In the data rows, 128 means zero.
Here are some rows, each followed by its group. Groups can overlap.
[114 156 152 151 148 111 119 114 139 101 160 110  89 100 138 117 143 141
  92 155 124 140  96 120 149 100 121 108 159 103  99 125 142 117 154 157
 140 163 144 105 146 104 110 141 102  97 143 148 104 146 153 145  86  95
 140 107 120 119] v
[118 133 152 146 124 125 105 135 129 101 167 102 106 110 121 146 134 135
 100 154 131 139 108 126 120 160 122 122  91 104 122 128 135 121 123 151
 129 158 142 120 144 160 129 130 104 168 141 131 100 123 139 135  91 102
 144 116 131 111] v
[172 116  96  84  82 132 106 158  90 166  96 106 159 164 140 166 129  76
  95  95 144  91 162 150 104 155 155 174  93 113 161  91  88 167  49  82
  72  92 141 176 146 162 166  77 168 107  74  89 101  75  81 108  86 162
  53 178 127 112] z
[108 144 151 157 126 100  97 129 163 102 160 104 102 109 137 111 157 140
 158 153 137 168 122 138 128  94 144  86 158 182 111 126 148  97 113 149
 144 159 153  90 144  99  96 135 165 167 151 156 103 161 137 143 151  97
 140 113 148 120] n
[102 139 146 151 131 118 101 145 149 106 153 103  98 107 136 124 154 135
 164 161 147 144 100 139 139  91 139 120  94 113 120 126 145 111 129 128
 147  96 147 115 148 108 113 131 131 169 144 130  96 125 135 146  94 100
 136 108 155 113] n
[101 139 158 156 126 126 101 135 135  95 156 108  97 108 101 130 147 130
 102 155 132 154 166 131 113 158 131 127 117 107 121 120 136 118 101 124
 150 102 148 127 141 100 116 127  90 169 146 143 100 138 150 146  90  98
 145 124 132 118] i
[110 151  94 154 102  94  96 173 145 104 155 170 146 108 172 131 170 137
 158 149 178 146 161 178 147 159 168 134  98 184  83  81 148 104 103 121
 144  95 163 120 147 169 116 106 162 158 139 139 108 127  74 168 162  90
 139 124 183 185] f
[173  78 100  90 134 170 162 130 110  96  89 173 160 180 122 123 101 134
 107  85  87  92  96 104 127 154 113 144 157 111 140 155 112 152 138 121
 143 101  93 131  70 100 145 123 103 105 147 117 162 128 145  91  84 165
  57 135  98 116] e
[175 119  87  88 113 138 101 137 103 157  92 108 157 172 133 153 111  67
  96  91 116  93  93 117 102 157 147 146  93 103 150 126 107 163 125 119
  75  97 124 165 147 170 145 100 102  90  70 101 161 122 147 105  88 172
 130 162 117 116] z
[ 99 132 155 157 124 130 164 122 135 162  92 172 156 161 118 139 130 140
  96 154 118 119 101 122 120 156 115 122 154 180 133 134 138 126 119 112
 147  92 124 126 145 160 119 131 102 166 136 135 160 123 137 121 156 163
 145 117 117 113] v
[178  49  94  93 105 193 162 147  50 155  93 173 167 169 119 141  37 122
  98  89  97  47 103 115 131 165 130 195 101 100 193 134  39 204 149  57
  72  98  68 196  70 162 203  93 109 101 144  60 170  75 154  57 160 164
  63 199  65 116] z
[107 175  98 157  81  84 100 181 146 168 152 170 142 106 194 160 168  71
 162  85 183 153 168 183  85  91 181 145  88 104 131  83 141 118  88 127
  62  88 171 150 139 167 107 100 162 102  66 126 100 108  70 163 160  99
 142 144 176 111] i
[105 124  85 150  89  98  94 165 117 168  92 170 153 106 159 182 150  69
 168  83 167 127 166 161  92 154 153 141  91 110 124  87 125 126  75 118
  73 104 153 158 135 166 142 102 170  99  74 103 105 104  73 131 135  96
  57 144 154 114] i
[ 98 124 152 148 134 129 164 115 154  99 131 113 100 106 109 100 126 139
  92 160 117 153 100 109 144  93 106 110 160 110 116 147 138 115 142 158
 143 167 137  88 146  93 108 147  99 158 143 149  99 150 145 129  92  96
 146 104 136 116] n
[106 143  84 156  95 106  98 144 131  98 161 101 162 106 158 160 141  66
 161  93 162 132 163 154  94 150 165 148  91 101 143  84 125 125 125 131
 136  94 132 134 143 134 128 114 165  97  68 128 102 109  78 139 155 108
 141 142 154 114] i
[172 121 156  89 160 158 155 115 123  98  91 107  94 102  97  90 101 143
  98  89  78 117 100  80 153  90 104 106 158 104 131 167 124 143 162 130
 141 161  97 111  65  97 140 148 107  98 139 128 169 148 154 110  93 161
 140 119  92 110] e
[138 109 163 152 170 134 162 101 133 103 159 109 162 172  98  99 109 144
  95 160 100 154 102 105 151 157  95  96 162  98 114 152 139 120 158 134
 138 170 123 102 147  99 130 148 101 163 142 147 169 154 146 124 154 167
 145 109 102 113] e
[103 157 156 160 126  96 151 116 161 101 161 101  98 102 132 125 165 140
 172 162 152 141 157 137 144  86 115  93 165 176 104 101 169  89 145 143
 142 171 158 112 140 144 102 149 161 172 143 149 107 152 140 159 153  96
 137 102 161 120] f
[169  82 156  85 166 203 151  94  90 162  88 173 156 179  89  88  64 144
 100  88  61  63 102  61 196 152  85 170 155 119 193 169  83 188 181  92
 143 166  65 139  65 167 175 130 103 105 145  94 163 129 145  65 149 156
 145 150  59 115] d
[102 141  87 113 115 119  92 124 144  95 148 101  99 109 142 158 153 137
 160  90 159 134 158 140 129  91 140 132  89 104 122  96 131 126 109 115
 138  95 130 123 142 165 112 119 168 100 147 132 104 123  77 146 159 104
 143 130 157 113] i
[177 136 151 148 153 146 156 106 132 101 153 102  99 167 111  96 119 141
  96 156  91 142  94  95 138 161  89 112 152 169 126 159 132 119 157 121
 146 166 127 105 145 105 131 156  97 160 146 138 167 146 155 122  87 165
 138 107 115 116] e
[101 170  92 156 103  92 100 171 147 161 163 173 161 110 160 159 166 152
 165 161 169 138 169 169  87 100 169 134  96 172 129  97 132 114 101 139
 127  99 177 130 144 167 115 114 169  97  70 124 101 119  77 153 157  99
 135 131 151 186] i
[ 99 148 158 158 127 108  96 108 151  95 157 106  98 109 124 112 138 142
 165 155 126 154 160 139 140  94 120 103 164 179 103 131 145  97 118 137
 144 133 141 110 151 104  94 143 100 166 147 145 101 148 140 144  92 101
 148 111 142 117] n
[173  88  92  94 127 158  97  95 105 170  89 102 152 174 127 146 115 136
 103  83 104  92 109 111 113 159 149 157 150 105 152 132 103 160 112  94
  71 102 104 166 140 162 153 111  92 113 151  95 165 102 146 106 148 173
  58 160 109 115] d
[103 145  92 154 112 107  92 135 142 164 156 111 157 113 133 151 138 150
 165 158 150 131 174 153 127 155 146 123 100 173 110 111 138  99 123 116
 142  97 143 142 143 170 119 122 167 119 147 128  91 119  81 145 157 101
 147 128 148 179] n
[107 179 162 150 162 102  89  95 155  91 162 110  99  99 140 107 160 137
 171 157 142 164 102 131 147  93 116  81 164 109  91 144 167  79 134 166
 142  93 163  74 148  99  72 178  98 110  69 177  98 164 141 164  86 100
 139  75 163 105] f
[107 142  90 162  92 122  98 162 113 166  94 173 159 174 177 157 139  69
 160  92 161 130 167 175  78 153 159 163  98 104 150  73 102 140  81  97
  81  92 155 162 136 163 149  78 165 104  67  98 107  87  76 138 152 161
 139 161 142 190] z
[100 105  89  96  48 102  89 192 104 162  83 177 156 176 185 205 152  68
 161  90 181  90 160 181  85 153 207 188 103 106 179  64  88 136  82  77
  64  92 154 186 146 160 161  50 170  96  71  87  95  74  70 135 157 165
  58 181 161 192] z
[103 147 164 159 149  92  99 114 175  97 151 102  99 106 108  79 152 140
 163 156 132 148  97 139 159  90 109  91 160 120 108 151 157  96 139 157
 138 146 144 110 146 100  95 154  98 110 141 154 105 177 137 153  92 103
 138  96 149 112] n
[170  91  89  87 116 174 165 139  87 171  95 170 158 178 127 127  95 142
  89  89 110 111 157 124 159 162 127 169 157 105 162 133  86 169 132  92
 137 102  97 166  60 170 164  98  99  95 149 115 169 102 138  92 154 165
  94 157 115 180] z
[175  73  89  85 133 185 154 142  76 168  84 172 166 174 112 114  78 140
  96  94  83  81  98  95 131 157 101 160 157 106 173 154  76 172 157  94
  77 106  68 170  54 159 191 112  99 101 135  88 159  87 150  70 164 165
  61 172  66 116] d
[101 145 160 159 144 102  91 112 140 106 156 104  93 108 138 139 162 144
 167 150 140 158  96 140 130  90 140 108  91 112  92 121 155 101 114 139
 133 102 149 101 149 107  95 138 165 165  68 159  95 150 145 159  99 105
 138 106 157 119] i
[108 155  87 156 115 111  95 147 141 167 153 178 100 110 145 133 155 145
 163 147 159 127 161 165  78 156 145 125  99 180 117 107 141 116 107 119
 143  96 159 132 145 169 122 117 167 149 146 135  96 110 145 159 149 168
 142 122 156 187] f
[102 174 139 148 112  88 101 122 162  95 159 103  94  99 188 120 174 152
 161 152 177 143 101 156  89  91 135 103  97 103  79 114 166  85 123 170
 143 107 154 103 146 103  86 146 157 100  74 168 102 160  72 171 150 106
 148  92 169 115] f
[ 99 138  82 153  88 111  94 145 141 168 153 106 160 106 144 136 122 145
 160  94 153 128 168 167 132  88 156 123 100 107 126 112 126 121 110 143
 146  97 159 128 139 163 113 126 171 102 146 125 100 125 146 144 153  97
 135 127 159 114] n
[107 145 156 157 131 117 157 129 158  96 159  99  96 102 126 128 156 145
 157 160 155 153 166 155  98  88 141 117 104 108 131 120 142 127 150 132
 140  94 136 105 147 107 105 130 161 164  70 140 102 128 141 151  98 102
 140 104 151 107] n
[106 158 158 157 139 109  98 127 135 100 150 106 101 105 128 140 167 144
 153 151 161 159 168 143 100  93 126 111  94 113 113 122 142 110  95 141
 147  93 139 110 142  95 115 139 155 168  73 151 108 146 149 148  88 101
 140 113 152 118] i
[101 176 150 163 121  94  95 122 162  99 158 108  92 107 151 134 164 145
 165 152 143 157 133 144 125  94 150  94  97 172  98 108 163  92 119 148
 145 102 155 102 139 108  93 136 168 104  69 162 101 138  74 163  91  95
 141 106 156 116] f
[103 161 156 113 178 125  96  71 154  99 156 100  99 102  83  78 143 146
 103 152  99 168 106  96 184  89  86  94 156 108 102 165 174  92 131 171
 135 166 133  76 138 109  94 177  99 163 140 168 103 169 150 149  81  97
 144  85 125 104] v
[ 96 149  91 145 117 107 103 136 121  93 153 112 163 105 121 135 148  72
 157  93 147 130 166 154 129 149 144 135  96 101 114 107 137 113  98 149
 138 163 133 127 146 101 122 110 164 102 147 132 103 126  76 136  87 103
 138 133 137 114] i
[109 162 155 151 139 112 165 121 145 102 158 111  93 107 123 106 155 134
 170 155 132 144 161 141 126 104 132 110 160 180 105 128 152 113 112 176
 145 151 140 101 148  99 109 143 162 164 150 140  98 149 146 153 154 102
 130 106 131 115] n
[113 151 153 151 150 122 161 110 144 104 151 106  93  99  98 116 122 136
  93 153 119 131  96 109 132  90 119 100 154 184 126 143 147 118 131 103
 141  91 128 114 152  95 107 147 100 139 146 141  97 141 147 141  88 100
 137 114 115 111] v
[156 113 158  89 174 156 165  81 120 101  90 115  96 104  79 100  96 137
  95  93  93 120  91  92 180 153  92 124 158 101 138 173 128 134 150 111
 141  98  96 124  67  94 130 149  93  99 146 135 172 141 149 102  92 168
 140 126  97 117] e
[104 141 155 159 128 128 163 135 143  99 156 113  92 110 125 110 136 146
 154 152 125 130 105 113 117 155 116 131  97 169 122 116 139 118 133 152
 143 162 134 121 142 101 124 130 107 118 150 138 166 132 141 132 146 106
 149 126 143 112] n
[165   0  95  94 112 255 161 149   0 160  93 173 170 173 102 175   0  64
  96  84  45   0 103  54 119 158 128 255 156 103 255 157   0 255 152   0
  72  88   0 255  64 157 255  53  99 103 145   0 166   9 145   0  91 172
  58 255   0 112] d
[178  90 151  91 138 162 163 113  98 163  96 178 159 172  96 121 108 132
  88  91 101 101 104 104 147 162 110 158 155  97 145 148  91 159 142 103
 145 145  94 153 140 170 162 113 101  97 144 104 161 121 146  99 152 170
 140 126  94 116] d
[114 161  92 154 109 100  99 137 140  99 152 105 161 106 139 158 157 139
 159 158 160 158 169 156 115  88 148 118  88 176 135  98 142 122  90 171
 141 160 170 114 142 164 103 132 171 163 141 138  96 117  78 154 152 100
 132 127 169 179] i
[174 100 154 167 157 145 155 106 126 159  88 102 144 164 116  87 112 144
  93 150  82 107  96  74 159 164  95 121 156 108 130 170 136 132 165 138
 136 167 114 127 141  97 139 142  93 104 149 133 163 140 150 113 162 169
 139 109  88 106] e
[111 172 151 160 148 121 164 119 142  98 149 102 101 106 119 102 136 148
 165 152 127 142 105 110 120 157  85 111 163 172 117 147 137 103 169 133
 144 165 134  99 150 103  99 156 101 161 136 146 123 149 152 144 153 102
 144 108 135 111] v
[168 104 160  90 137 149 160 113 111 166  99 106 155 108  82  90 116 152
 102  94 109 130  95 108 173 152 113 128 154 100 115 142 114 145 179 137
 138 164 110 128 140 101 123 150  99 132 149 139 169 129 144 123  91 161
 138 124 113 116] v
[167 115 149  83 158 175 160  90 118  98  90 109  96 146  72 102  88 137
  93  83  77 119 101  72 156 137 105 127 169 103 150 168 125 154 195 113
 139  95  91 129  59  97 150 154  99  96 143 136 161 148 137  96  93 174
 135 122  95 115] e
[103 121  95  94 110 130 100 139 113 167  87 107 155 128 134 129 115 132
 101  85 137 113 169 138 149 159 147 126  97 107 151 111 124 138 120 116
 147  97 112 144 144 104 142 108  99 104 150 120 172 112 154 129 156 164
 144 146 111 112] z
[102 152 154 162 121  91 169 116 137 103 154 106 104 107 140 122 160 133
 164 167 128 152 102 125 143 142 132 115 158 175  96 129 153 102 143 148
 149 158 152 102 145 108  96 142 170 171 141 140  90 151 144 157 156 100
 147 106 146 115] f
[170 120 154 151 125 130 161 104 125 156  93 109 162 148 119 124 133 139
 100 151 129 136  99 120 137 154 132 121 156 115 121 120 118 138 134 110
 136 161 114 130 151 170 116 137 100 168 142 128 163 121 147 118 145 167
 140 126 107 111] v
[107 184  84 153 119  79 101 160 165  94 154 108  91 106 160 141 164 131
 161 154 165 160  93 160 116  90 155  95  94 156 100 106 155 100  84 166
 147 104 165 119 150 105 103 144 165  96  65 150 105 151  72 155  86 100
 139 102 164 108] f
[100 150 150 155 130  85 103 114 168 102 158 102 104 103 142 107 153 149
 156 154 149 163 102 129 141  94 115  74  94 105  98 122 152  95 133 200
 147 171 161  96 145 102 100 150  96 180  62 153  98 163 107 159  84 105
 147  96 154 115] f
[176 123 148  97 129 149 159 106 122 172  87 100 162 170 131 122 110 143
  99 156 133 131  97 130 172 163 128 114 155 100 135 133 134 147 154 128
 136  98 106 133 147 101 126 128 100 101 154 109 160 125 142 124 156 169
 137 139 131 109] e
[174  96 154  89 149 178 158 112 102 163  94 173 162 174  97 122  86 137
  92  89  94  98 108  92 165 154 100 142 150 166 155 175  94 166 169 100
 153 170  74 132 139 164 173 136 104 105 140 105 173 131 147  85 152 162
 139 133  90 123] e
[169  75  93 156  89 148  96 154  99 171  89 169 151 178 132 165 113  69
 103  83 131  99 169 146 111 152 147 176  95 110 142 100  96 161  93  92
  74 105 117 170 146 167 164  80 143  96 146  94 160  78 144 113 151 171
 150 173 107 185] z
[107 149  93 162 142 122 161 112 145  92 156 106  95 104 113 151 149 136
 157 152 138 145 101 142  92 141 134 124 159 178 126 117 137 119 130 136
 146 157 145 124 148 161 114 129 163 160  69 145 110 124 145 150  79 105
 145 114 147 112] n
[171 132 153 156 132 136 165 103 122 153  84 119  86 111 113 113 120 142
 102 161 113 127  91 110 131 152 121 127 156 171 112 148 128 134 164 142
 140 168 118 120 136  93 133 142 101 169 152 133 166 138 146 122 155 153
 147 129 112 112] e
[109 109 155 135 132 143 159  98 140 102  89 102 165 108 119 109 117 136
  91 163 104 152  98 107 130  88 105 103 153 107 130 139 136 123 130 141
 143 159 114 118 144 100 124 123  94 166 145 140 165 140 144 128  95 178
 144 123 115 111] e
[106 113  88 154 109 114  88 168 135 123 158 172 159 102 128 138 130 141
 161  81 145 127 101 142 112 149 147 120  98 106 135 112 123 117 117 133
 141  96 137 133 142  95 129 110  97  95 146 145 106 115 139 134 162 104
 143 132 137 110] i
[106 173  91 157 111  85  89 137 140 102 159 114 162 105 180 146 163 141
 156 157 173 166 161 160 107  91 168 123  96 173 112  87 145 100  91 143
 145 161 172 116 149 163 115 126 156 173  73 139  94 127  73 159 158  92
 144 126 161 191] i
[168  96 157  94 163 172 165 109 118 162  95 107  98 106  70  95  91 142
  97  96  87 108  97  81 136 119  82 133 158 105 134 160 115 147 171 142
 143 104  94 132  70 101 153 145  95  97 145 127 170 136 144  96  93 167
  64 127  97 117] e
[109 132  87 148  87 103  90 173 151 168 161 179 159 168 171 157 160 138
 162 149 176 119 165 170  75 160 162 128  93 173 138 100 127 115  80 117
 142 139 155 132 139 162 125 107 161 101  76 117 106 114  72 146 152 167
 152 138 162 178] i
[103 145 157 153 135 107 105 118 163  96 166 103  87  99 113 106 154 138
 162 156 133 159 148 132 140  86 136 108 164 175  82 125 138 100 115 153
 145 160 157 118 143 110 119 155  99 165 147 154 106 151 138 158 163  99
 140 109 147 116] n
[170 104 152  91 134 148 170 119 104 162  88 179 157 170 109 130  97 143
 107  93 113 113 101 107 141 153 128 153 157 101 154 148 125 151 135 117
 150 162 107 136  71 169 144 117 105 107 142 117 171 119 136 104 136 171
 141 136 101 114] e
[100 169 159 156 160  95 154  99 179 100 159  98  98 107 125 104 151 145
 151 169 134 173  98 127 138  93 118  76 156 105  84 147 167  93 157 157
 141 162 162 112 136 101  82 158 105 167 149 175 102 166 151 157  90 111
 135  78 157 113] n
[103 137 156  89 169 137  99  91 154  98  90 105 102 105 103 127 160 146
  97 153 102 146  95 106 134  82 100 103 156 103 105 165 158  93 123 147
 140 118 121  98 139 103 107 176 102 172 145 158 170 171 146 124  91 102
 138  94 124 109] v
Which 5 groups are nearest to each row below, nearest first, going by the average distance to the group's rows?
[171 112 163  97 157 146 161 110 124 161  95 151  95 177 118 115 100 148
  92 154  96 117 101  94 146 154 123 102 157 105 121 175 119 129 140 147
 142 161 106 113 146 164 124 139  95 158 154 141 156 129 141 122 158 160
 142 108 114 108] e v n d f
[170  84  95  90 138 195 145 142  72 162  92 106 156 171  96 131  67  72
 104  88  74  67  89  88 109 157 121 181 154 103 177 148  89 190 139  62
  65  92  67 181  64 100 191  92 107  94  63  71 169  94 143  77  88 162
  56 174  60 119] d z e v i
[167  98  89  93 144 180 165 123  72 160  93 115 157 177  90 137  73 146
  90  96  82  87 103  87 137 160 108 173 156  98 179 166  90 189 174 101
  71 102  60 170  65 163 171 121  98 102 145  91 161 112 152  70  88 171
  57 163  92 110] d e z v n
[174 143 149  94 146 139 156 105 129 167  96 127 166 172 117 105 102 141
  91 152 101 115 102 107 108 154  94 123 157 172 134 147 126 130 120 138
 142 169 106 125 142 112 123 140  98 169 147 140 163 140 138 115 155 165
 137 126 105 116] e v n d f
[175 124 146  98 162 154 156  88 137 108 101 111 139  97 115  96 102 140
  96  88 100 130  96 106 139  85 120 120 158 109 111 178 131 145 157 129
 140  91 105 117  60  91 121 153 100 101 143 132 168 158 142 120  89 156
 137 131 108 113] e v n f d
[111 152  97 159 100 106  98 143 145 159 157 113 155 103 157 163 158  65
 169 114 161 142 166 167 125  94 159 127  90  97 144  84 135 127  78 143
 135  95 148 127 137 168 121 111 164  95  65 139  97 109  78 146 151  99
 139 133 172 115] i f n z v
[103 125  92 138 118 121  98 126 117  92 154 110 160 110 137 161 144 131
 100  88 131 138 159 144 101 158 152 132  90 104 130 111 115 118 126 133
  67  96 129 128 143 164 117 121  99 102 140 107  93 110 141 134 155  98
 141 134 122 110] i n v f z
[108 145  92 154 108  94  97 151 145 102 167 108  94 101 150 158 142  68
 164 153 168 152 160 149 122  94 159 112  85 102  96  96 147  98 123 147
 131  95 161 112 139  99  93 108 173  98  66 145 108 124  80 162 156  99
 135 122 155 108] i f n v z
[175 117 156 151 130 142 165 126 123 165  93 169 159 169 129 128 110 142
  98 159 128 118  99 114 148 154 122 111 160 107 138 141 111 142 131 112
 136 160 112 127 144 165 144 146  97 117 145 129 174 149 138 122 150 163
 145 129 114 113] e v n d z
[108 127 163  85 152 140 164  92 142  99 155 109  95 107  88 116 127 143
  99 158 112 110 104 109 179 156  96 116 160 164 119 155 126 114 142 126
 139 162 108 111 147 100 125 143  98 103 147 142 164 143 156 124  96 158
 133  90 106 116] v e n f i
Which 5 groups are nearest to each row below, nearest first, going by the distance to the group's nearest row?
[ 97 174  86 160 107  88  99 147 148 111 155  99  94 105 163 157 162  65
 157 153 170 148 163 184 100  99 165 107  90 131 108  83 147 102  81 144
 147  89 165 127 146 169 124 111 168 104  70 135 101 120  80 158 151 100
 136 123 165 120] i f n z v
[161 109  95 156  84 145 106 166 103 169  89 184 167 169 165 151 122  67
 162  92 145  94 165 148  99 159 157 167  93 110 153 104 100 131 116 109
  76  99 135 144 149 169 146  92 171  99 151 101 170 104 137 118 150 160
 143 166 131 185] z i d f n
[107 128 154  85 160 161 163 108 118 101  91 109 169 107 103 109  93 144
  95  86  80 118  97  86 190  95 103 115 158  96 148 166 130 145 140 129
 140  87  96 137  74 103 129 141 106  92 146 136 174 155 142  97  97 127
 139 123  92 106] e v d n z
Which 4 groups are nearest to each row below, nearest first, going by the distance to the group's nearest row?
[102 107 150  82 126 139  98 121 136 101  87 110 162 103 110 132 118 141
  99 122 128 123  98 128 126 148 129 132 159 108 132 119 129 129 117 136
 146  99 123 123 140 101 137 128 107 101 144 133 162 129 138 121  84 165
 139 133 103 111] e z v i
[ 96 158 156 158 179  89  95  85 202 112 158 106  93 103 102  77 146 137
 163 155 125 178 101 122 159  91  99  66 160 109  52 152 186  68 171 207
 139 161 181  73 145 109  62 177 103 163  81 198 105 190 144 177  94  96
 142  59 157 106] n f v i
Which 4 groups are nearest to each row below, nearest first, going by the distance to the centre of the group?
[100 180 155 150 144 111 129 112 166 107 158 102  88 107 108  88 161 138
 157 157 125 170  99 113 164  89 115  75 153 174  59 154 175  86 121 178
 138 155 138  91 143 107  87 174  96 170 126 173 103 173 146 167  90 100
 139  78 149 112] n f v i
[112 143  88 156 108 105  85 161 153 102 162 103  89 101 137 144 164 140
 159 110 148 161 163 156 139  93 136  80  96 109 100 112 142  93 126 117
 135  97 152 118 144 101  93 125 168 167  69 155  98 133  70 150  86 107
 129 109 151 119] f i n v
Which 4 groups are nearest to each row below, nearest first, going by the average distance to the group's rows?
[177 122  87  93  68 132  98 187  79 164  90 175 155 131 174 206 123  65
  95  89 174  92 167 169  93 151 185 176  93 107 169  67  78 173  88  62
  67  93 146 183  62 161 181  62 168 103  71  61 100  68  78 108 153 165
  51 194 135 186] z i d e
[108 149  95  95  87 113  94 164 118 163 161 173 166 106 152 146 146  66
 158  88 146 130 168 139 102 153 179 143  89 103 141 104 115 129 122 102
  76  99 135 151 140 158 120 107 165  99  72 110 104  97  77 137 156 104
 141 134 152 184] i z f n
[102 170 156 158 141  91  99 112 163 108 151 101 100 105 154 105 147 130
 155 159 146 167 168 143 142  92 136  91  93 156  76 115 173  93 124 158
 141 100 153  84 140 103  88 149 161 168 148 157  89 162  74 163 160 108
 140  92 160 122] f n i v
[167  72  89 109 103 181 161 166  42 161  88 166 160 171 132 169  75  70
  94  80 120  43 172 135  92 158 155 224 157 172 210 108  41 207 140  46
  73 161  67 212 145 162 211  53 168  95 133  38 157  41 143  68 154 165
  49 213  77 183] z d e i
[108 163 159  89 152 124 157 112 150  99 163 115  93 100 108 107 138 142
  92 151 120 142 107 106 147  89 107 120 156 176  93 139 150 108 141 151
 142 165 123 111 147  93 117 150  97 151 146 151  94 144 141 141  98  97
 142  94 131 117] v n f e
[110 122 156 159 131 105 153 134 150  96 147 105  97 108 139 113 152 138
 167 150 134 142 168 140 115 154 127 128 156 107 115 128 138 131 144 141
 134 166 149 117 136  96 115 140 159 162 142 136  96 132 142 141 152 103
 141 127 149 116] n f v i
[104 139  89 153 110  90  90 168 131 163 159 171  92 100 148 142 157  70
 160 155 164 125 165 161 126 150 165 135  94  98 123  97 144 133  98 123
  71  97 162 140 142  99 130 109 161  99  68 130  98 104  77 147 151 100
 140 124 176 119] i f n z
[100 148 155 156 127 134  99 131 138 105 103 102  91 111 129 119 126 142
 101 155 128 144  95 128 135  91 122  98  93 108 112 125 133 127 131 126
 140  93 123 122 140 100 133 151 105 159 144 144  97 139 153 137 160 100
 142 122 137 114] n v f i
[102 123  92 157  98 109  93 142 137 155 151 172 162  99 155 141 141 141
 160 133 149 132 163 145 122 152 158 122  92 104 129 111 128 123 115 126
 137  97 150 134 154 164 137 114 159 100 157 130 106 124 143 143 159 169
 144 146 145 185] i n f z
[106 150 157 158 135 112 132 112 159  96 161 115  94 110 103  84 149 146
  95 143 112 166 101 125 155 100  92 102  93  99 106 134 170  95 155 178
 146 158 151  87 144  93  97 162  94 162 152 161 106 169 145 153  90 103
 144  87 142 117] n v f e
Which 5 groups are nearest to each row below, nearest first, going by the distance to the centre of the group?
[170  83 153  83 155 162 158 105 121 167  97 110 158 180 100 107  87 139
  99 158  87 110  99  90 180 159 128 128 159 110 122 158 108 157 189 105
 139 154  94 127  62 162 147 136 103 165 152 120 165 139 149 100 156 169
 140 135  83 124] e d v z n
[104 106  84  96 117 118  96 115 137 105 164 108 135 106 139 151 131 142
  96 150 128 155 161 146 106 162 142 135  92 102 134 118 129 132 130 140
 142  94 127 128 148 170 119 131 105 167  75 131 104 126 147 133 155 100
 135 130 129 108] i n v f z
[ 94 109 153  90 136 141 152 127 125  99  92 104 154 174 119 123 115 148
 104  86 113 109  99 126 134 157 109 119 159 102 156 134 114 137 146 121
 144 105 113 126  73 106 132 143 103 104 149 109 170 129 143 120  97 163
 134 135 111 114] e v z n d
[100 129 153 156 144 131 161 123 124 157  98 104 158 103  93 121 116 146
 108  95 119 124  98 125 139 151 117 129 165 149 105 138 127 113 157 128
 142 161 123 124 145 107 142 130  96 111 144 125 174 131 143 129  93 164
 141 121 121 115] v e n f i
[ 96 100  88  99 116 122 100 167 129 164  83 177 159 111 144 155 129  72
 166  92 151 123 163 160  93 155 169 147  91  98 138 112 113 138  81 101
  75  94 137 143 148 167 138 114 166  93  59 107  96 104  76 132  93 164
 140 140 146 196] z i f n v
[101 116  81 164 119 123 102 158 126 167  94 151 160 108 146 149 126 144
 102  87 137 123  97 142 121 160 161 133  96 103 141 117 115 133 103 121
 133  95 131 149 157 165 115 118  94  98 144 123 107 115 153 126 155  97
 135 139 131 109] i z v n f
[173  77 157  94 126 171 156 115  80 165  89 165 160 181 109 143  84 139
  95  86 104  79  99  99 117 164 137 170 159 100 171 152  90 162 134  62
 141  95  89 163 148 169 161 123  97 103 146  94 168 116 149  85 156 172
 101 166  87 183] d z e v i
[178  81 101  86 151 166 160 137  96 159 100 110 168 169  87 118  83 139
  93  87  89  85 109 109 149 156  89 144 155 104 158 159  92 167 164  82
 146  98  97 134  63 105 160 122 102  97 136 109 164 126 150  94  87 162
  53 141  82 107] d e z v n
[110 151 158 154 148 108 169 122 155 101 155 115  96 106 110 124 133 140
 166 156 138 149 100 135 157  91 122  78 155 172  88 141 174  99 144 178
 138 165 153  87 141 105  98 160 144 168 146 153  98 161 143 159  95  90
 141  86 135 109] n f v i e
